Each path below is one point turned by a fixed rotation once a step. After each direction that follows a path, write how fast that rotation turns it, in degrees a step (0 if it stays still).
Each turn is a multiple of 5 degrees from 10 to 175, or 0.
Each row of a path follows its step; steps can be skipped.
path 1
step 0: [ -2.0   8.0  23.6  -0.6 -33.3 -11.1  -2.8   7.4  -8.3  16.2   2.6   3.1
  -2.7   8.3 -14.1   1.5  -5.6  -3.9  14.4  -5.9  -3.3   9.5  -3.2  -0.3
 -14.8  14.2  -3.7  -9.7  -2.6  12.1 -17.5  -8.0   5.5 -21.3 -37.6 -18.9
  25.4 -11.4   0.1   4.5   9.2   1.6  -9.2 -14.3  -6.1   2.7  17.9  12.5
  10.2]
step 1: [ 14.6   4.1  -9.9  18.1  19.0  -1.2 -17.0   9.0 -10.7  13.0   3.0 -20.5
 -20.4   1.8   5.4 -15.5  -0.8  -5.4  -1.3  -3.0   9.0 -12.0  -1.9  -6.8
   8.2  -4.2 -13.8 -22.5 -19.9 -17.6  -7.3  -2.8  17.0  -0.5 -21.6  11.6
 -19.6  13.2   7.8   9.4  21.6 -11.7  -5.2 -11.1 -19.4  13.0   6.4  11.8
 -20.8]
step 2: [ 10.4  -6.1   3.9  -4.2  -9.3 -18.6 -20.2   0.2 -15.7  16.8   3.9  -0.6
  -6.3  11.7  -0.2  -4.9  19.1 -24.3  -3.8 -14.7  -7.2   6.0   7.7  18.5
   1.1   8.9 -20.8  26.0  17.0  -5.1   5.9 -14.0  -5.7  14.3   4.7 -22.0
   3.6  -1.2 -16.8 -21.0  12.5 -20.5 -17.6   3.7 -10.5  11.4   2.7  16.3
  14.7]
step 3: [ -8.4   8.1   6.5  14.9 -21.1   1.1 -11.1  23.4   1.6  -2.8 -15.6   3.0
 -11.8   3.6   0.8  10.0  -1.4  -0.8   9.4  15.9   6.9  27.5  -9.5   9.0
 -14.2   0.2   4.2 -34.4   7.1  -1.1 -20.8 -16.1   7.9  -5.7 -23.7 -11.1
   6.8  -1.1  -6.0  -6.0  16.2  15.6  -0.2   1.6 -31.5   4.7  12.4  12.4
   2.9]
step 4: [ 10.4  24.3  19.4   1.4   6.5 -15.4  -0.2   7.6  -3.6  11.4   5.5   0.0
  -8.1   4.4  18.7 -17.1   1.1 -23.1   2.1  -3.5  14.9  -6.2   3.2  18.6
  18.4 -10.7 -24.1  10.1 -15.9  -8.1 -19.5  -4.2  15.8  -4.4  -5.2  27.3
 -14.3  15.4  13.0  10.1  14.3 -17.6   1.6   0.2 -15.4  13.8  -6.3  10.9
  -1.9]
step 5: [  9.4  -3.2 -10.8 -20.9 -22.3   2.7 -36.5   8.7   7.8   9.4 -10.0   0.6
  15.7  -2.4  -9.3   2.1  -2.6 -12.2   5.9  -6.9   3.4  -6.3  12.1  15.8
  -8.2  13.7  -5.4  16.4  29.6  -7.3   9.5   0.7   0.5   2.3   4.1  -9.5
  -3.9  -6.5 -10.0 -10.9  12.1  -7.7  -5.4   7.6 -31.3  18.3  13.2  19.6
  -8.1]
step 6: [ -4.4  -1.5   7.0  29.5   2.5   4.3 -20.5  18.3   5.6  -1.7  -2.3   2.7
  -0.3  -1.0  15.2  20.4  26.9  -0.1  15.0  11.8  10.0  22.5 -15.1  17.1
 -11.9  -4.0   3.2   6.5 -11.8   1.3 -26.9 -15.5   8.8  -9.6  -0.7  11.5
   8.6   2.4  12.3  -9.8  26.9  23.7  -6.1  -0.1 -11.0   6.8  -2.9   3.4
  -3.0]
step 7: [ -1.3   8.4  25.4   3.5   5.3 -19.7  -8.9  -1.6   5.1   3.2  -5.7  14.7
  10.2   3.3   7.8  -8.7 -22.7 -13.8 -16.0   3.5  24.0  -9.0  22.0   5.2
  -3.1   1.5 -11.0   0.4  15.0   4.3 -21.6   8.6  -5.3  -6.6   8.0  15.0
 -14.2   0.9  18.4   4.6   9.8 -22.0 -11.1  -7.5 -20.2  24.5 -23.6   5.0
   6.4]
step 8: [ -6.7  -6.9  -9.7 -18.2 -15.7  -0.2 -34.5   4.4  11.1 -16.5 -14.9   5.1
  13.4  10.9 -11.5  -0.9  -3.0  13.6  15.8 -11.3  12.6  -1.4 -19.7   6.3
 -21.8  15.4 -18.6  22.5   4.9  -9.8  11.9   4.7  20.6  -5.4  -6.1  10.0
  14.7   5.0  -3.5  -6.6  21.6  -4.7   9.3   6.4 -17.4   1.9  -5.5  11.4
  -9.9]
step 9: [ -6.1   4.3   1.9  24.3  -6.3   6.2 -14.1   2.5  -5.3  21.1   5.5 -12.0
  16.9   8.5  -5.0  21.9   3.8  -4.9  13.3  -0.2   2.5  -2.0  -1.0  -1.4
 -14.8   6.0   7.1  16.0 -29.4  19.7 -30.6  -2.4 -11.8 -10.8  -1.8   1.8
   2.3  -3.1  17.4  11.4  28.3   8.0 -18.2  -2.7  -2.9  24.3  -5.9  -8.0
   2.9]
[-2.7 -2.5 -6.5  4.2  3.1  3.3 -1.7 -5.0  1.7 -1.6 -0.2  4.8 -4.4  3.0
  2.7 -7.4 -0.1  2.3  3.6 -6.9  6.5  3.3 -3.4 -0.5  3.2 -3.7  6.2  3.0
 -2.6 -7.2  0.3 -5.0  3.4 -4.4 -0.7 -0.6  0.7  4.7 -1.0 -4.6 -0.7  2.3
  3.0  0.9 -3.6 -6.0 -3.0  2.4 -3.6]  160
[-7.4  1.4  5.6 -4.5 -0.2 -6.3  4.6 -0.8 -0.3 -5.1 -3.4  9.0 -1.9  5.6
 -0.2 -1.3 -3.4  0.8 -3.2  9.2  0.9 -0.6 -0.8 -0.1 -1.1 -4.0 -2.3 -4.4
  1.3  3.1  0.6 -5.5  2.4  1.9 -0.7 -2.1  3.8  5.9 -3.6  0.2  2.6 -0.1
 -1.9  5.4 -1.3 -1.7 -7.3 -1.7  1.5]  90
[ -1.8  -0.9  -1.9   6.4   0.1  -2.1  -2.8  -1.0   0.0   1.5  -0.6   0.3
  -2.2   3.0  -5.1  -1.5   1.8   4.8  -6.3  -3.0  -1.6  -3.5  -3.3 -12.0
  -2.9   8.5   2.2  -1.1  -5.9   0.1   2.4   1.5   1.6  -1.5  -5.1  -0.1
   5.9   0.3   1.0  -1.7   0.9  -8.2  -2.2   0.4   4.7   3.6  -3.4  -0.2
   5.4]  35
[ 3.0  4.9 -0.1 -3.0  5.8  1.9  1.7 -6.6  0.1 -2.5  9.2  4.1  2.6 -0.5
 -3.2  2.4  5.1 -1.3 -1.4  0.3  3.3 -3.0  1.1 -3.1 -5.5  0.0 -7.4 -3.2
  1.5 -4.9  2.2  0.8  0.6 -0.4  0.9  0.0 -8.2 -2.2  1.2 -2.2  1.7 -9.8
  1.8  4.3 -3.7 -5.4  0.0  2.5 -2.4]  120
[-2.9 -1.4 -3.3  0.1 -5.5  1.9  2.1  4.7 -1.3  7.7 -0.5  1.7 -4.1  9.3
 -3.6  3.6 -0.8 -2.9 -2.2 -0.5 -2.0  0.6 -1.1  2.4 -0.5  2.5 -6.5 -0.4
  4.1 -2.4 -2.8  1.3  2.2 -4.1  1.7  2.1 -2.8  1.0  6.9 -3.4  7.7  2.2
 -0.8 -6.2 -1.1  1.0 -5.7  8.4 -3.5]  0
[ 4.0  2.3 -0.3 -3.1  5.1 -6.4 -4.0 -0.4  0.7 -3.0  0.3 -4.0 -3.8  1.8
  1.4 -5.1 -4.4 -3.2 -5.7  0.1 -1.2  1.9  2.7 -6.6  0.4 -2.7 -1.7  3.3
  5.1 -2.4  6.3  5.5  2.1 -2.3  1.6  3.5  3.4  6.8  7.9  9.3  0.8  3.1
  0.8  0.3 -2.0 -1.1  4.0  2.9 -0.7]  115
path 2
step 0: [  9.3 -15.9 -26.5   2.4 -12.1  -1.3   6.0  -2.0   9.6 -27.0   8.2 -17.4
  -0.4  17.0  -0.5  11.8  -9.7  20.8   3.2  -7.2  -6.0   1.5  -9.1  -6.0
   0.8 -10.3  10.3   8.4  -8.3  -1.6 -25.0  20.4  14.5 -10.2   5.9  -2.4
  16.9 -26.5  10.0  17.2  -0.9  15.1 -14.9   1.5 -14.1   2.9 -22.8  -4.9
  -0.4]
step 1: [  7.6  15.5 -18.1   2.1   5.0  -3.8   0.8   1.5 -15.3  -4.7 -13.1 -16.3
   6.6  26.1  11.1 -16.0  15.4 -20.3  -8.1  19.3  -5.7   7.1 -19.6  -1.2
  -7.0  26.9  -0.3  -4.8   5.3 -11.1  12.9   0.8 -11.3 -16.4 -10.3 -15.7
  30.6  -2.6  12.4  -8.4  -8.4  -8.0   5.8  -7.1   3.4   6.9 -14.1  -1.1
 -18.5]
step 2: [ 10.9 -19.2  27.4  -4.8   4.5 -11.5 -12.2  -0.6   6.1  29.4   2.3  11.6
   6.8  19.2   7.5 -10.3   2.4  -1.2  -6.9  -5.4 -11.8 -22.7 -13.0  10.0
  26.5   7.2   2.4  10.4  -6.3   1.9 -12.8   9.4   6.9   7.1  -6.8  12.5
  13.2  -4.1 -11.7   5.7   5.9  11.9 -15.0  -9.9  -4.3   3.1 -26.2  -5.6
 -23.9]
step 3: [ 15.6   6.3  12.5 -16.4  -6.5  27.8   9.2 -31.8   4.9  -5.2 -21.6  -9.4
   4.5   9.1  -1.2 -20.6  -3.8  -1.0   3.0  25.5  -4.0   0.3 -18.7  -1.4
   3.7 -24.2   8.5   7.8   3.4   7.4 -16.5   3.3   7.0   2.7  11.0 -15.5
  13.2 -17.3   6.6   0.4  11.2  -7.8  -2.9  13.4  22.9  -6.4   2.2  -2.0
   7.3]
step 4: [ 19.0 -13.5 -18.2  -4.5   3.3   5.2   7.7  12.7 -10.4 -19.7 -15.3 -20.0
  -8.7  30.2  -5.5   5.2  -4.2  -2.8   3.0 -28.7 -12.3 -10.9   3.8  -3.0
  -2.0 -10.5  -8.6 -12.2   1.4  21.5 -11.1  -9.5  -1.6   6.5   8.6  -9.1
  -0.3  14.0  -0.5  -1.9  -0.6   5.2   3.2  -9.4  13.1   8.8 -26.8   4.4
 -30.2]
step 5: [ -8.3   2.9 -19.0 -13.6   6.9   3.2 -20.6  -7.4  -4.7   4.2  -0.4   5.1
  16.1  13.6  15.7   3.5   4.9 -30.2  14.5   1.2   2.3   7.9  -8.4  23.9
   8.1  -1.1  10.1  10.4 -13.2   8.0  15.4  10.2   6.2  -6.4  25.8  -0.5
  24.3 -11.3  22.2   6.2   2.9   8.3 -15.8 -14.7  -1.0 -12.1  -9.2  21.7
  -6.8]
step 6: [ 39.3 -19.1   1.9   2.0  -8.7  -4.0  12.1  18.6  20.2   0.1  -2.4  -1.1
  16.3  13.7  24.8  -5.4 -24.5   5.4   6.7   7.5  -2.1   2.2  -4.6  -3.7
  10.7   1.5   6.8 -15.0  12.0  -6.4  -4.2  15.7  12.0  -2.6 -11.3   6.0
  20.4 -13.0   8.2  12.8 -10.6  -0.1  -6.2  15.4  -1.2  17.3 -22.6   4.1
   9.4]
step 7: [  4.4   7.7  -1.5  -6.6 -10.8   2.8  -4.1  -1.2 -25.1  -1.8 -47.3 -17.3
  -6.9  10.6 -16.2  -5.2   9.0  -1.9 -13.4  19.0 -24.0   1.2 -17.0  17.5
   6.3   2.3   0.6  -4.5   2.6 -11.1  -8.0  15.3  14.5  -5.9  -1.5  -1.1
  17.3   1.8  -0.9  11.6 -19.7  -7.4  -4.9 -16.4  -0.3  -7.3  -0.7 -11.9
 -13.2]
step 8: [  0.2   4.8   1.0   5.8  41.1  16.4 -14.2  -6.1  16.2  14.9 -14.0  -1.5
   5.8  22.0   6.9  -2.2   1.3  -8.4   3.2 -21.4   1.5  -0.7  -5.5  -2.0
  17.4  -0.1  -4.3  -5.7  -0.4  -9.3 -26.8   0.8  -7.2  10.1  -3.3 -13.4
   7.9   2.6 -12.4  13.3  19.1   1.2 -21.1   6.6   9.9   4.5 -21.0   0.2
 -17.4]
step 9: [ 27.8   2.3  14.8  -9.1 -14.4  -0.2   3.5  -0.8   1.8 -29.8  -1.4   9.4
 -12.5  19.3  22.1 -12.4  11.1 -26.7  -0.9   3.4   5.4  -9.2 -13.1  20.2
  15.3 -32.5   0.0   7.6  -5.7   6.6  -4.1 -16.8  -6.2   3.0  15.8  -1.7
  13.2 -13.2   6.9  16.0  -3.7 -11.6  -2.6  -6.0   8.4  -4.0   6.0   6.1
   6.1]
[-2.1  6.6 -2.9  5.2  4.5 -2.2 -7.9  6.0 -4.7 -0.2  3.3 -5.2  4.2  2.8
 -6.9 -2.2  0.5 -0.2  1.1  1.1 -4.0 -0.2 -1.0 -1.2  2.6  0.8 -2.6 -2.8
  4.3 11.3 -0.6  4.6 -3.9 -4.1 -3.3 -0.7 -0.1  7.1 -0.4 -0.8  0.9 -1.9
  0.3 -4.6  2.9 -3.2  0.4 -1.8 -0.9]  115
[ -4.2 -10.3   1.6  -1.0   1.3   0.8   0.8   2.8  -4.9  -2.3   3.1  -5.2
  -1.6  -2.7  -1.5   1.2  -5.3  -1.3   2.2   1.1   0.5   0.9  -0.6  -1.9
  -0.8  -1.3  -5.2   3.1  -2.0  -5.2   9.1   5.1  -4.9  -0.5   0.0  -2.0
   4.6   2.5   1.5   8.0   1.9  -1.5   4.5   0.1   0.6  -5.2  -7.9   1.4
   4.5]  65
[-10.7   0.8   1.1  -2.1   2.5   2.5  -0.8  -1.2  -2.4   0.4  -3.2   5.5
   2.7  -4.7   7.3  -2.6  -0.9   7.0   0.0  -2.8  -0.6  -2.6  -2.6   4.3
   1.7  -0.7   2.4  -7.1  -6.9   4.1   2.2   0.7   1.9  -7.5  -3.7  -0.5
  -2.8  -1.4  -0.3   5.6   5.3   1.7   2.8  -0.2  -0.7   0.4  -2.1   1.6
  -6.7]  125
[ -3.1   4.3   8.7  -1.2   0.3   6.7   2.6  -1.6  -3.9   4.7  -3.0  -1.0
   1.8  -0.8  -2.5  -4.3   0.1   0.0  -2.0  -0.9   5.4  -3.5  -2.0  -1.9
   2.7  -5.0   4.6  -1.8   2.6  -3.3  -1.1   1.4  -2.7   6.1   2.7   1.3
   3.2   5.5 -10.2  -0.4   0.2  -3.9   0.3  -0.7  -0.8   1.8  -3.5 -10.0
  -0.3]  70
[ 0.6  6.8 -2.7  3.9  0.8 -2.2  8.8  2.1 -2.0 -6.8  9.2  3.4 -0.4  5.0
  3.4  0.7 -0.4 -6.2  3.0 -3.6  8.2  2.6 -5.4 -0.1  2.9  1.7  6.0 -0.1
 -2.3 -1.0  4.2 -3.3 -0.3 -2.5  0.6 -2.1  0.6  0.4 -1.0 -0.5  0.2  3.6
 -0.2 -7.6 -3.9 -1.8 -3.4 -0.8 -0.1]  85
[  0.6   1.3   3.4   2.7  -4.5   4.5  -1.6   1.3   1.9   0.3  -1.6   1.0
   1.3   0.6  -6.9  -1.7  -4.4  -1.5   2.5   0.4   4.3  -1.6   2.1   1.7
   2.1 -10.6   0.5   7.8  -1.0   3.1   5.7  -5.7  -1.2   0.9   0.0  -3.8
  -4.7   4.2   5.9  -2.2   1.3   7.2   2.4   2.9   3.4   3.7  -1.0   4.4
  -7.0]  60
path 3
step 0: [  8.5 -11.4  -6.6  10.2 -15.1  18.6  -6.4  13.6  18.9  -6.9   5.3   2.9
 -19.9   2.2  -9.3  -0.8  11.1 -11.3  11.8 -31.2  -4.3  10.2  -6.2  -2.0
   8.2   0.3   2.1  -8.5  28.5  -8.4   5.5  11.3  -2.8  -2.7 -15.9 -10.6
   1.0 -17.4 -13.6   7.0  -3.8   5.0  13.0 -13.0  26.5   2.5  36.7  12.2
   3.5]
step 1: [ -0.8  11.4   1.8 -21.7   6.6   8.2  10.1 -25.9  -1.8  -5.8  15.5  -3.5
   7.6 -14.2  -4.0 -11.4  21.9  -3.6   3.1   5.4 -16.0  -0.4 -11.3  -7.8
  -9.5  20.0   2.6 -12.1  30.6 -13.2   4.0 -13.7  -9.2  -1.6 -21.5  -3.1
 -13.6 -23.5  19.4   2.1  -4.0  -5.8 -17.8   7.0  29.3  -5.4   7.1   0.1
   5.5]
step 2: [ 14.5  11.9   6.6  11.7 -15.7  14.7  22.8  -2.9  -5.0   0.6 -14.3  -9.9
 -15.5  14.0 -16.8  -4.3   6.4  -5.2  16.5 -11.4  11.4 -10.3   8.7   6.0
   5.3  18.4   1.3 -17.4  36.0   6.2  -4.8  12.1  -5.9  13.1 -23.0   3.1
  -3.5  -2.0   1.7  -3.1   8.8  -7.6   4.9 -20.0  11.9  10.8 -27.6  -7.3
  18.5]
step 3: [-10.2  19.4 -13.2   1.3  -8.4 -21.0 -10.0 -23.6  14.7  13.8  -3.2   4.0
  -3.5   6.9   2.9 -16.1   4.9 -18.0   9.0   0.5  -6.2   0.9   9.9 -19.4
  10.0  -3.3  -4.5  -7.0  32.3   5.3   6.5  -4.5 -15.5 -10.9 -10.4  -0.2
   0.2 -14.2  10.5  -6.7  -3.5 -11.2  23.1 -25.4   5.7   3.7  27.1  13.5
  10.4]
step 4: [  0.3  -5.9   0.7  -1.3  -9.1  -3.7  10.8 -23.1 -12.9   7.8  26.2  -8.3
   5.4 -13.8  12.4 -11.2  20.8 -25.8   9.8 -31.0 -12.7  -2.2  -9.5  -2.0
  14.3  10.4   7.7 -13.5   6.3 -12.1   2.4   0.7  -4.8  16.2  -4.2   9.8
 -23.0 -10.6 -21.0   1.7 -11.6  -8.5  13.8 -10.7  22.5   3.7 -20.4   0.5
   0.5]
step 5: [ -7.7   0.9  18.7   7.3 -12.7  11.9  -5.7  -1.4  -9.5   7.6  16.6 -11.0
   1.7   8.7 -38.5  -7.7   2.2 -14.5   8.0   8.2 -18.0   1.7  -7.9 -19.5
  18.9   5.2 -24.0 -14.8   7.2   8.0  -2.5   4.2 -15.5   7.3  -5.2  12.9
   6.6 -22.2  27.1  -9.0   7.1   9.9   7.8 -10.9  10.8   9.2 -10.8   3.0
  16.7]
step 6: [ 26.7   1.2 -20.1   1.0 -12.0  10.5 -13.0   1.7  12.0  10.5  13.2   2.5
  -6.7  -3.6  -1.8 -15.2  15.7 -18.4  -2.5  -8.8  -5.7   0.1 -14.4   7.5
  35.0  -4.8   2.4 -13.4  33.5  -3.2  -3.0  17.7 -10.9  -4.8 -12.2  -6.1
  16.1   3.4 -10.4  21.4  -5.6  15.2  10.9  -9.4  11.2   2.6  14.7  10.6
  11.0]
step 7: [ -9.0  14.4   4.6  -7.5   7.7   6.3  -1.7 -11.7 -16.5   2.0  -5.4 -23.3
   3.8  -7.7  -2.3 -23.0  21.6  -8.0 -12.1   2.8 -19.5   0.5 -10.0  10.3
  23.8   5.7   1.9  -4.1  13.2 -27.9   1.0 -20.9  -2.0 -13.3 -15.9   8.5
 -18.0 -16.9   8.4  -7.8  10.1  -3.5 -16.0  -0.9  32.3   9.1   6.2   7.3
   3.1]
step 8: [  9.7  14.3  -0.9  12.5  16.7   9.3   3.1  10.2  -4.3  10.1 -12.0  -6.1
  -4.9   2.8 -22.8  -8.7  -1.0 -24.2  12.2  -6.4  11.8   1.1  -0.7   1.0
  18.5  19.0  10.7  -0.4  27.1   0.6  16.4   1.9  -3.1  13.9  -1.5 -18.2
   2.0  -7.1  11.5   7.5  -1.1   6.5   7.7 -19.0  21.4   8.1 -38.7  -7.1
  19.2]
step 9: [ -5.2  30.8  -4.2  20.4  -9.4 -18.6   4.0  -6.3  18.3   0.0   1.3  -6.2
  -6.0   4.6  15.8  -8.9  -2.3  -8.5 -14.2  12.1  -6.1  -3.6  -8.2   5.1
  18.1  -0.4  -2.4  -4.7  21.0   1.6   6.9  -4.6 -33.2   5.8   3.7   3.7
   0.4 -17.6  11.2  -2.3  -3.7   9.5  23.2 -22.9  25.9  -9.6  22.4   4.1
   5.6]
[ 5.0  3.6  0.5 -0.1 -2.2 -2.1 -9.7  1.4  1.5  3.6 -2.7  3.4  2.1  1.2
 -1.9  3.1 -2.4 -4.3  5.4  1.1  1.5  5.4  9.0 -2.8  0.9  4.4  4.3  3.1
  0.3  1.8  4.6  4.8 -2.8 -2.9 -2.7  1.7 -1.4 -2.9 -0.5  0.6 -5.5  7.6
  2.5  7.6  1.1 -3.2  4.9 -2.8 -1.1]  130
[ 4.6 -2.6 -0.9  4.4 -0.8  8.3  2.7  2.4  2.8  1.6 -3.6 -0.6  1.5 -1.4
  6.3 -1.7 -5.8  0.0  4.1 -7.2  3.5 -1.6  1.3  3.5  2.0 -0.5 -0.2 -7.5
  0.9 -1.4  1.7  5.4  6.3  2.1  0.2 -2.7 -0.4 -1.8 -8.3  7.0 -1.7 -0.5
  4.5  4.3  0.5  1.9 -6.7  2.6 -1.1]  175
[ 9.3  1.9  4.3 -6.4  4.3 -0.9  4.2  3.9  0.2 -1.5 -1.6 -3.8 -3.9  9.7
 -2.5  2.1 -2.8 -3.5 -1.6  1.1  4.4 -3.9 -4.3 -3.3 -1.9 -4.7 -1.9 -0.8
 -2.5  5.6  1.3 -0.8 -6.3  0.6 -4.1  3.7  4.8 -2.1  2.7  0.3 -0.2  0.1
  4.0  4.2  0.5 -1.1 -7.3  1.6  1.4]  115
[ 4.0 -2.4  1.5  4.9 -2.7  0.3  4.3 -3.0  0.8 -1.7 -5.7 -1.5 -1.4  1.5
 -2.2  1.4  1.7 -0.2 -1.7 -1.5  2.5  3.6  2.2 -2.3  4.6  8.7  0.7 -2.4
 -6.1 -2.4 -0.2  3.6 -3.8 -2.2  6.5 -4.4 10.8 -5.1  2.5 -0.1 -2.1 -3.0
 -4.0 -4.3 -6.6 -0.9  1.7  0.4  6.5]  120
[-1.7  1.2  2.3  1.3 -0.9 -1.8 -2.0  6.5 -1.2 -3.5 -7.5 -3.1 -3.2  5.0
  0.3 -3.0 -0.3  3.8  2.7 -2.8 -3.8  1.6 -4.0  3.5 -2.5  1.8 -3.1  2.7
 -1.6 -2.1 -5.2  7.1  4.7 -1.1  4.0 10.1 -3.1 -8.6  1.2 -5.1  1.3 -1.9
  3.4  0.4  3.2  4.7  4.8  0.3  0.0]  155
[  2.5   5.5  -4.2  -5.5   0.8   0.2  -1.6  -4.3   0.1   4.2 -10.5   1.5
  -2.7  -4.1  -3.3   1.9   0.3   1.9  -0.4   4.9   8.3  -5.6  -1.7   0.6
   0.8   1.5   3.6  -1.0   0.0  -4.4  -4.1   3.4   5.4  -3.8  -5.6  -0.7
   0.6   0.9   0.3   1.2   8.2  -2.7  -4.8  -0.2   6.4  -1.2  -0.1  -1.9
   2.2]  65
[-0.4 -2.7 -0.4 -9.2  8.7  6.2  0.7  1.1  1.7  0.6  0.1 -0.4  1.4 -0.2
  0.0  2.8  7.7 -4.7  3.0 -6.1  2.8 -0.6  3.2  1.5  3.7  0.2  1.9  0.2
 -7.7 -0.7  1.5 -8.1  1.2 -6.3  1.6  0.2 -4.4 -5.5 -3.3 -1.8 -1.8 -4.6
  2.3 -3.0  0.9 -0.4  5.3  1.5 -2.7]  110
